One turn sends every row of this set to another row. A few are shown first. Where does it send the rows asked after them?
kilug: [-0.51  0.89 -1.39  1.05  0.57  1.81 -0.38 -0.86 -0.10 -4.16  3.01 -0.46
  1.99  2.30 -1.03  0.64  0.93  1.31  0.34  1.05  1.66 -0.16 -2.35 -1.28
 -1.06  2.63  2.21 -0.56]
gemot: [-3.35 -0.55 -1.57 -0.97  0.26  1.86  2.09 -1.65  0.27 -1.24 -1.38 -0.25
  1.27  1.81 -1.28 -0.91 -0.43  0.63  0.01 -0.52 -2.64  1.87 -1.66 -3.18
  0.38  0.43  0.07 -0.98]
ronez: [-0.83 -0.08  0.17  0.96  0.21  0.07 -0.55  1.80  1.05 -1.32  1.70 -0.96
  1.12  1.25  0.25 -0.86  0.26 -1.58 -1.47 -1.40  0.54  2.47 -1.05 -5.14
  1.98  1.78  0.52 -1.11]
deve: [-0.82  1.38 -1.39  1.00 -1.26 -1.78  0.12  1.62  0.45 -2.95 -0.53 -2.76
 -0.69  2.63 -0.79 -1.16  1.93 -1.65  1.18  2.37 -1.07  0.85  1.85  0.89
  1.10 -0.61  2.92  0.67]
fudos: [-0.34  1.35  0.34 -0.05  0.27  1.36 -1.75  2.41  3.74 -2.42  2.39 -2.05
  1.45  3.79 -0.19 -0.35 -0.93 -1.03  0.68  3.14 -0.99 -0.03 -0.72 -1.73
 -2.57  2.10 -0.13 -2.38]
kono: [-2.96  2.34 -0.20 -0.61  3.06  0.61 -0.56  1.18  1.68 -2.60 -1.11 -1.10
  1.98  2.32  1.28 -0.20 -1.80  0.25 -1.82  2.64 -0.21  0.13 -2.79  0.88
 -1.00 -0.54  0.01 -1.00]
zeri: [-1.99 -0.94 -0.02 -1.73  0.58  2.08  2.73 -0.06 -0.43 -2.71  1.81 -0.55
  0.99  1.02  1.44  0.18 -1.89 -0.57 -1.71  1.69 -0.69  1.87 -0.39 -2.07
 -2.95  2.07  2.53  0.93]
ter: [ 0.31  1.73 -0.98  0.23 -0.67 -1.81  0.16  1.41  0.09 -2.56 -1.41 -1.12
 -1.61  1.38 -1.26 -1.47  1.10 -0.15  0.13  3.02 -1.84  1.22  0.35  1.57
 -0.54 -1.77  2.58 -0.38]
Fofab: [-0.59  1.50 -0.05 -0.57  0.00  0.36  2.88  2.32  0.41 -1.42 -0.57 -3.21
  0.33  0.40 -1.05 -0.03  2.88  1.18  1.72  1.06 -0.81  2.11 -2.42 -1.48
 -2.97  1.24  2.36 -0.01]
nalu: [-3.36  0.11  1.17 -0.89 -0.39 -1.92 -0.20  0.13  0.14  1.08  2.41 -1.04
 -0.63  2.12 -0.28  0.22  1.21 -2.62  2.31  3.32 -1.80  0.80 -0.94  0.62
 -1.12  1.11  0.36 -0.67]
mel: [-1.98  0.74  2.62  1.95  0.42 -0.14  0.37 -0.14  1.43 -1.05 -1.91 -1.64
  1.37  1.72 -0.53 -1.98 -1.70 -2.54 -1.33  3.49 -1.24 -0.60 -1.50 -2.64
 -1.55  2.43  0.05 -1.09]
tur: [-1.45  1.73  0.12 -0.65  0.88 -1.44 -0.61  1.24 -1.19  1.02  2.44 -1.49
 -0.74  1.17 -1.62  0.60  0.01 -3.37  2.90  1.36 -0.27 -0.80  0.62  0.34
 -0.18 -0.25  1.50  0.07]
nir: [-2.16  3.76 -1.35 -1.98 -0.82 -1.51 -0.62  3.14 -0.11 -2.47 -2.27 -3.52
  0.66  1.43 -1.44 -0.94  0.05 -1.61 -0.60  0.31 -1.89  1.03  0.80 -0.53
 -2.50  1.59  0.20 -0.41]
reni: [-0.14 -0.55  0.04  1.42  0.90  0.62  0.06  1.22  0.82 -1.65  1.05 -0.82
  1.70  1.51 -0.25 -0.74  0.10 -1.51 -1.60 -1.42  0.29  2.70 -0.37 -5.05
  1.82  1.20  0.70 -1.00]
zon: [-1.60  4.23 -1.37 -0.39 -1.91 -2.90 -1.18  0.71 -0.21 -2.95 -0.31 -3.24
 -0.20  0.00 -0.42 -0.69 -0.50 -0.91 -0.73  2.00 -1.22 -0.93  0.62 -1.02
 -1.10  2.52  0.60 -1.60]
vepi: [-1.62  2.00  0.12  0.18  0.84 -0.41 -2.42  2.77 -0.43 -1.50  1.12 -0.14
  1.51  1.34 -0.24  0.03  0.54 -2.34 -0.64  0.55 -3.97 -1.85 -0.54  1.32
  0.18  1.92 -0.14  0.97]
vemut: [-0.42  2.59 -1.04  0.69 -0.41  2.17  3.20  2.00 -1.07 -1.46  0.20 -2.27
  0.28  1.49  2.00 -1.96  1.82 -2.02 -2.38 -0.08 -2.10  1.08 -0.67 -0.01
 -0.93  1.88  1.55 -2.04]
divup: [-1.57 -0.31 -2.42  0.05  1.09  2.23 -0.51 -0.36 -0.12 -2.21  2.33 -1.95
  1.52  3.61 -1.14 -1.16 -1.39  0.05  0.80  1.15  2.82  1.65 -0.72 -1.10
 -0.11  1.49  2.90  0.50]
Rak: [-1.15 -0.48  0.91  0.85  0.66  0.65  1.41  0.15  0.85 -2.00  1.27 -0.94
  2.03  2.90 -2.35  0.64  0.11 -1.63 -0.54 -0.42  1.12  1.76  1.08 -4.36
  1.38 -0.40  0.83 -0.01]
zeza: [-2.67  0.38  0.97 -0.97  0.16 -2.11 -0.14  1.08  0.20  1.37  2.26 -1.52
 -0.41  1.79 -0.02  0.38  0.63 -3.40  2.59  3.17 -1.85  0.27 -0.19  0.62
 -0.88  0.99  0.67 -0.77]
bapi: [-4.16  0.54  0.20 -1.15  3.02  1.03  2.66 -0.86 -0.74 -1.86 -1.49 -1.40
  1.34  1.85 -0.39 -1.52  0.39 -0.43 -0.76 -0.80 -1.37  1.08 -0.66 -3.13
  0.84  2.40 -0.27  0.89]
gufi: [-2.09  1.49 -1.59  0.87 -0.12  0.66  1.72  1.78 -3.19 -2.32 -0.16 -1.22
  2.42  0.65  0.69  1.12  0.40 -2.27  2.60  0.80 -1.94  0.50 -2.65 -1.78
 -2.45  1.33 -0.14 -2.32]
Sudiv: [ 0.05  0.24 -0.16  0.20  2.16  1.20  1.29  0.15 -1.31 -1.15  1.47  0.30
 -0.88  1.93  3.40 -1.34  0.82 -1.80  2.37  1.80 -2.77  1.17 -0.06 -1.89
  0.67  1.12  0.46 -2.29]
zene: [ 0.46  0.87 -0.90 -0.54 -0.79 -1.57  0.08  1.85  0.35 -2.28 -1.30 -0.05
 -1.68  0.91 -0.88 -1.42  0.74 -0.36 -0.41  3.24 -1.67  1.52  0.16  0.78
 -0.70 -1.95  2.74 -0.78]
papot: [-1.16  0.91 -1.65  0.80  0.63  2.01  0.44 -0.72  0.12 -3.40  3.19 -1.29
  2.39  3.08 -1.07  0.38  0.05  1.35  0.64  0.96  2.18  0.39 -2.31 -1.55
 -1.17  2.81  2.07 -0.43]
pume: [-1.96  0.49 -1.22 -0.95  1.65  2.98  1.66  0.66  0.94 -4.18  0.37 -1.44
  0.64  1.83  0.74 -0.80 -2.47 -0.35  0.28  0.91 -1.38 -0.46  0.06 -3.62
 -3.49  1.35  2.21  0.51]
fatur: [-0.08  2.24  1.72  0.30  2.79 -1.43 -1.04  0.46 -1.51 -2.23 -1.12 -0.79
  1.37  1.57 -2.05 -1.70  0.58 -0.02 -1.56  2.07  0.30  2.68 -1.74 -0.79
  1.29  2.10 -0.70 -1.39]
mudot: [-1.44  2.92  0.34 -0.95  0.80  0.32 -0.62  0.59 -2.07 -2.39  0.74  0.10
  0.89  3.07  0.00 -1.01 -0.35 -3.28  0.45  1.55 -3.43 -1.67  1.57  0.98
 -1.16  2.53 -0.78 -0.37]

Rak -> tur
Sudiv -> fudos
papot -> ter
Where do these go?
vepi -> zeri
bapi -> mudot
vemut -> mel
kilug -> zene

